[127 141 152 154 148 136 120 108 102 104 114 128 143 152 154 148]
Report the entry just right of 143.
Answer: 152
Report the entry just right of 102.
Answer: 104
The entry just right of 136: 120

m =
141  129  122  130  136  123  136  147  132  126  125  136  134  123  130  121
124  132  131  125  130  124  130  130  128  130  132  120  124  127  132  129
132  125  125  137  135  128  128  128  130  125  135  130  130  127  136  130
142  121  136  125  130  108  136  136  135  107  130  131  131  126  133  116
108  125  127  132  127  138  123  124  119  149  119  117  120  124  132  144
125  118  127  134  130  121  136  136  132  132  123  125  126  124  127  127
144  137  110  132  150  122  146  150  140  124  133  138  141  125  125  119
123  130  120  132  132  130  126  126  126  144  128  126  121  124  137  135
121  126  127  129  129  132  134  124  135  126  123  125  132  125  118  129
124  132  130  130  129  137  122  132  122  142  120  124  124  125  135  137
Indices start at 1.
The bottom-right entry: 137
The entry in row 3 and column 1: 132
Find the entry at row 1, column 2.
A: 129
Find the entry at row 1, column 1.
A: 141
The entry in row 1 and column 3 -> 122
The top entry of the column that holds the smallest entry is 126
The entry in the top-right corner: 121
The bottom entry of the column that holds the smallest entry: 142
Find the entry in the bottom-left corner.
A: 124
The smallest entry -> 107
The entry directly below the smallest entry is 149
The entry at row 3, column 2 is 125
The entry in row 2 and column 1: 124
The entry just right of 110 is 132
The entry just left of 149 is 119
Find the entry just right of the smallest entry.
A: 130
Find the entry at row 3, column 3.
A: 125

W =
[[112 135 135 138 142 103 117 139 149 110]
 [130  98 146 135 132 103 144 128 116 137]
 [122 152 126 113 127 137 109 147 134 149]
 [104  98 123 129 136 142 140 138 122 147]
 [121 119 123 113 112 150 123 132 116 149]
 [104 151 147 122 141 138 140 127 126 134]
 [110 108 124 138 112 148 143 147 124 110]
 [129 115 139 131 144 138 109 127 148 133]]
Rows and columns are numbered from 1.
Find the entry in row 1 and column 1.
112
The top entry of the column that holds the largest entry is 135
The bottom-left entry: 129
The entry in row 2 and column 1 -> 130
Find the entry just right of the largest entry.
126
The top-right entry -> 110
The entry in row 3 and column 2 is 152
The entry in row 3 and column 1 -> 122
Find the entry directly above the largest entry.
98
Find the entry in the bottom-right corner.
133
The entry just right of 150 -> 123

Read these off the matrix that follows.
1) Read off the third entry on the main diagonal.
2) Read off the first entry, reading row by row.
3) Read off the last entry, reading row by row.
4) Read off the second-last entry, reading row by row.
5) Read off the entry just left of 109.
6) Read off the entry directly below 125.
[[124 112 133 133 122 128 136 140 130 143]
 [ 99 134 127 126 134 116 139 109 116 130]
 [119 115 112 107 133 126 125 136 146 132]
 [126 134 133 133 126 122 135 132 144 122]
 [126 115 127 118 114 115 132 116 144 131]
 [ 99 132 133 121 101 128 115 121 146 143]
 [111 114 136 127 127 127 139 147 126 123]
 [118 127 144 107 134 121 126 147 138 119]
 [111 118 144 114 102 127 136 112 144 115]]
1) 112
2) 124
3) 115
4) 144
5) 139
6) 135

B = [111 133 147 142 119 152]
The entry just right of 119 -> 152
The entry just left of 147 -> 133

[[138 139 131 125]
 [132 111 124 152]
 [138 126 113 129]
 [133 133 130 144]
 [128 128 128 128]
 [137 121 125 139]
 [138 131 131 130]
 [136 125 140 126]]
Indices start at 1.
The entry at row 1, column 3: 131
Give the entry just right of 121.
Answer: 125
The entry in the bottom-left corner -> 136
Give the top entry of the column that holds the largest entry.
Answer: 125
Give the entry in the top-left corner.
Answer: 138
The bottom-right entry is 126
Give the entry just left of the smallest entry.
Answer: 132
The entry at row 1, column 2 is 139
The entry just right of 111 -> 124
The entry at row 3, column 1 is 138
The entry directly below 111: 126
Give the entry in row 2 and column 2.
Answer: 111
The entry directly below 121 is 131

Read these off the row that follows.
1) Read off the entry just right of the largest entry.
2) Read off the entry just left of 121.
[135 121 154 131 113 144 138 132]
1) 131
2) 135
